In the rows, zero is written as 128.
Each named move below is a turn or a mirror, shown by a few rows before and after it. Which moves, in which order, take the first row of each later pair to the second? The first pair is answered.
move mome:
154	140	164	85	128	141	146	90	109	80	132	114	107	131	121	158 |-> 152	160	165	103	102	135	128	80	114	100	151	94	112	125	104	144
140	129	135	122	149	128	113	100	119	96	128	106	121	123	107	134 |-> 140	131	135	123	148	128	111	100	118	98	129	104	121	122	106	133
139	129	137	116	139	124	135	129	128	105	128	144	116	140	128	135 |-> 135	147	138	133	114	118	119	119	133	123	146	125	122	134	113	122
134	150	133	128	114	120	133	128	142	137	132	120	119	141	105	126 |-> 137	133	131	113	136	126	147	137	137	120	116	136	113	147	119	137
move Guz:
131	128	143	123	102	152	152	121	128	155	144	137	145	127	137	134 |-> 137	113	139	126	115	151	168	128	136	148	135	140	142	127	127	137
154	130	135	119	125	138	153	136	154	109	131	128	100	135	89	123 |-> 152	148	138	117	125	130	134	127	150	106	138	120	101	133	87	119
113	144	112	145	147	101	91	133	125	142	131	126	143	119	132	111 |-> 107	140	113	143	132	108	95	136	120	153	133	132	145	121	146	112
111	132	126	129	130	119	117	129	128	141	125	127	129	123	124	126 |-> 111	130	126	129	127	121	120	130	127	144	125	129	129	124	128	127
move mitov:
100	144	115	114	120	115	115	131	136	129	140	128	126	125	120	126 |-> 105	142	117	115	123	114	117	119	127	120	141	117	129	121	112	129
123	95	103	145	113	132	151	134	131	132	125	138	111	119	123	123 |-> 124	98	104	148	106	132	149	128	130	133	129	132	112	118	118	122
121	162	124	122	152	96	95	164	174	131	137	147	114	141	127	102 |-> 130	175	132	136	120	99	89	131	163	138	158	112	119	132	103	98
137	147	143	139	105	115	104	92	104	113	134	94	136	117	134	128 |-> 136	127	135	122	157	111	115	110	102	84	105	118	133	121	150	139
move lofep:
134	166	135	120	112	121	108	126	143	130	151	128	117	135	113	118 |-> 115	162	127	114	126	122	96	136	127	134	140	142	128	136	148	120
154	97	129	130	122	141	161	87	117	109	131	101	124	106	95	140 |-> 130	104	130	112	114	152	138	87	80	120	128	113	138	109	153	147
148	145	155	110	78	143	144	101	121	124	158	116	113	140	106	139 |-> 103	130	131	100	123	142	117	134	89	133	124	153	142	140	185	141
Now pairs of rows:
Each pair is two moves apart.
148	150	136	108	120	127	122	140	154	119	134	110	116	135	111	139 |-> 138	155	139	99	114	134	107	128	125	121	135	108	126	132	140	144 -> lofep, mitov
154	146	160	107	94	136	123	106	138	118	145	111	97	151	135	153 |-> 137	111	126	129	175	109	131	157	167	111	103	139	110	144	129	141 -> lofep, lofep
129	130	126	119	130	116	119	124	130	115	131	129	121	135	142	133 |-> 129	123	121	124	138	114	125	131	137	116	127	131	121	134	135	130 -> Guz, lofep
140	120	139	103	116	140	142	129	136	127	132	151	110	132	113	147 |-> 138	128	139	115	100	137	135	125	141	140	144	138	114	128	102	138 -> mome, Guz
121	173	138	99	120	117	90	106	123	127	152	105	119	111	140	150 |-> 113	125	130	102	90	149	133	131	122	158	139	134	119	120	174	159 -> Guz, Guz
137	131	144	101	127	152	140	122	112	116	147	144	134	138	140	142 |-> 134	130	142	104	121	153	144	133	123	127	147	153	131	142	143	139 -> Guz, mitov
130	92	127	149	128	139	149	129	140	140	131	109	131	121	121	129 |-> 134	96	128	146	146	132	146	127	142	125	128	107	129	119	112	130 -> Guz, mome
134	90	136	108	127	151	162	111	96	112	118	131	129	129	145	152 |-> 142	94	137	109	140	143	164	107	102	98	117	124	125	127	127	152 -> Guz, lofep
109	131	119	107	112	123	125	175	115	155	141	154	128	128	172	128 |-> 130	131	112	128	152	95	136	182	158	132	136	140	118	121	102	117 -> lofep, Guz
138	146	147	97	135	114	113	112	100	87	138	137	112	145	157	152 |-> 128	146	146	98	110	123	114	124	105	111	144	149	112	151	176	147 -> Guz, mitov
130	122	135	118	110	150	141	132	115	133	125	139	119	139	155	132 |-> 140	108	131	123	126	146	157	138	129	123	117	139	114	138	133	132 -> Guz, lofep
110	138	110	132	187	122	119	144	120	126	116	146	124	128	143	135 |-> 106	153	114	130	176	121	104	138	114	131	125	141	127	128	151	133 -> Guz, Guz
147	110	136	121	88	151	158	97	120	134	135	120	130	126	116	138 |-> 154	100	135	117	113	148	168	102	124	116	125	125	125	126	108	143 -> mome, Guz
135	85	119	136	108	155	166	108	90	132	116	109	142	119	142	150 |-> 140	101	117	158	102	141	154	98	106	138	129	86	145	109	104	135 -> Guz, mome
156	113	120	155	170	114	139	131	135	111	130	116	115	124	98	120 |-> 164	139	141	140	106	132	138	123	142	132	161	118	95	139	108	120 -> mitov, lofep
117	114	112	135	175	108	128	157	134	123	106	150	132	130	134	125 |-> 113	147	119	131	171	98	96	141	126	120	120	136	135	126	133	119 -> Guz, Guz
133	98	130	148	125	141	168	109	121	128	107	105	144	114	110	121 |-> 137	106	131	144	141	133	161	105	122	114	106	102	142	113	102	121 -> Guz, mome
121	119	117	133	145	126	129	134	119	124	114	126	143	120	135	130 |-> 120	126	116	140	140	123	122	130	120	129	118	119	147	118	128	125 -> mome, mitov
141	132	148	106	104	137	139	116	121	119	149	134	116	134	141	142 |-> 125	113	129	109	151	125	137	142	123	114	123	153	128	131	154	140 -> lofep, Guz
127	145	122	134	153	121	108	106	111	113	119	105	134	126	130	132 |-> 132	141	121	135	159	119	116	108	119	108	117	105	130	126	119	133 -> mome, lofep
139	153	130	113	131	125	128	116	162	123	136	133	114	146	93	118 |-> 137	148	130	106	132	129	133	127	165	125	132	145	110	152	105	121 -> mome, mitov
89	110	119	114	156	138	140	151	150	165	118	140	140	147	142	86 |-> 98	112	124	132	115	145	145	127	146	182	137	112	143	139	117	81 -> mitov, Guz
123	141	140	144	131	120	127	95	113	109	129	99	139	116	125	136 |-> 111	128	132	125	152	124	137	138	130	111	108	147	128	133	162	140 -> mome, mitov
111	149	115	143	125	124	101	140	135	151	133	138	132	134	134	104 |-> 141	131	122	137	140	125	138	141	159	123	127	139	109	139	96	114 -> mome, lofep
122	108	116	152	134	118	127	132	109	126	105	120	154	118	120	130 |-> 121	115	118	153	132	115	121	128	109	126	108	115	154	116	116	129 -> mome, Guz
161	139	144	132	101	137	135	97	109	117	148	108	103	120	109	152 |-> 121	123	123	124	132	138	117	127	81	131	120	142	129	121	180	154 -> Guz, lofep
146	120	133	137	154	93	120	127	154	126	150	119	125	132	88	135 |-> 115	126	132	116	150	105	91	129	108	138	144	138	144	136	164	144 -> lofep, lofep
123	127	103	144	140	161	159	147	119	137	95	149	141	135	137	125 |-> 133	148	104	145	171	139	141	135	126	110	96	133	138	128	105	121 -> Guz, Guz
137	137	137	140	143	121	125	123	140	109	131	114	125	128	110	126 |-> 129	147	136	133	148	117	112	132	141	111	130	125	123	133	126	124 -> mitov, Guz
138	137	120	133	111	130	144	119	125	132	125	118	142	136	121	123 |-> 142	130	120	123	131	129	150	122	125	115	116	125	138	138	122	130 -> mome, Guz
93	160	144	95	156	117	105	148	144	101	141	140	104	128	136	136 |-> 84	153	144	94	129	132	110	153	136	122	143	150	108	133	162	139 -> Guz, Guz
127	145	122	113	133	129	137	124	110	129	112	136	125	119	164	128 |-> 135	149	117	125	158	111	136	129	134	118	109	129	121	115	127	119 -> lofep, Guz
117	88	118	125	157	132	152	132	121	116	97	135	145	129	130	139 |-> 102	115	118	142	104	132	132	150	147	169	123	140	143	136	136	115 -> mitov, mome
138	104	134	157	101	146	142	117	142	135	135	112	137	129	106	135 |-> 126	90	130	147	108	157	145	125	124	138	123	128	145	132	141	144 -> lofep, Guz
105	114	119	133	118	138	150	165	121	142	111	169	108	135	164	117 |-> 122	136	129	162	91	130	132	100	96	137	141	98	124	108	104	110 -> mome, mitov
146	128	126	100	171	113	134	136	130	92	100	140	110	135	133	140 |-> 141	147	130	113	119	114	133	160	172	137	125	150	96	147	125	120 -> mitov, lofep
123	129	133	130	121	140	136	111	129	137	135	117	136	124	138	111 |-> 127	117	130	132	128	142	149	117	134	135	128	121	133	125	132	113 -> Guz, Guz
159	140	138	113	71	154	161	107	172	135	149	122	113	123	98	129 |-> 112	105	97	119	161	135	145	167	166	137	94	171	144	119	155	123 -> lofep, lofep
117	102	112	146	160	117	163	165	143	135	95	128	137	121	111	119 |-> 143	157	147	130	103	123	141	106	127	122	142	84	121	121	84	121 -> Guz, lofep
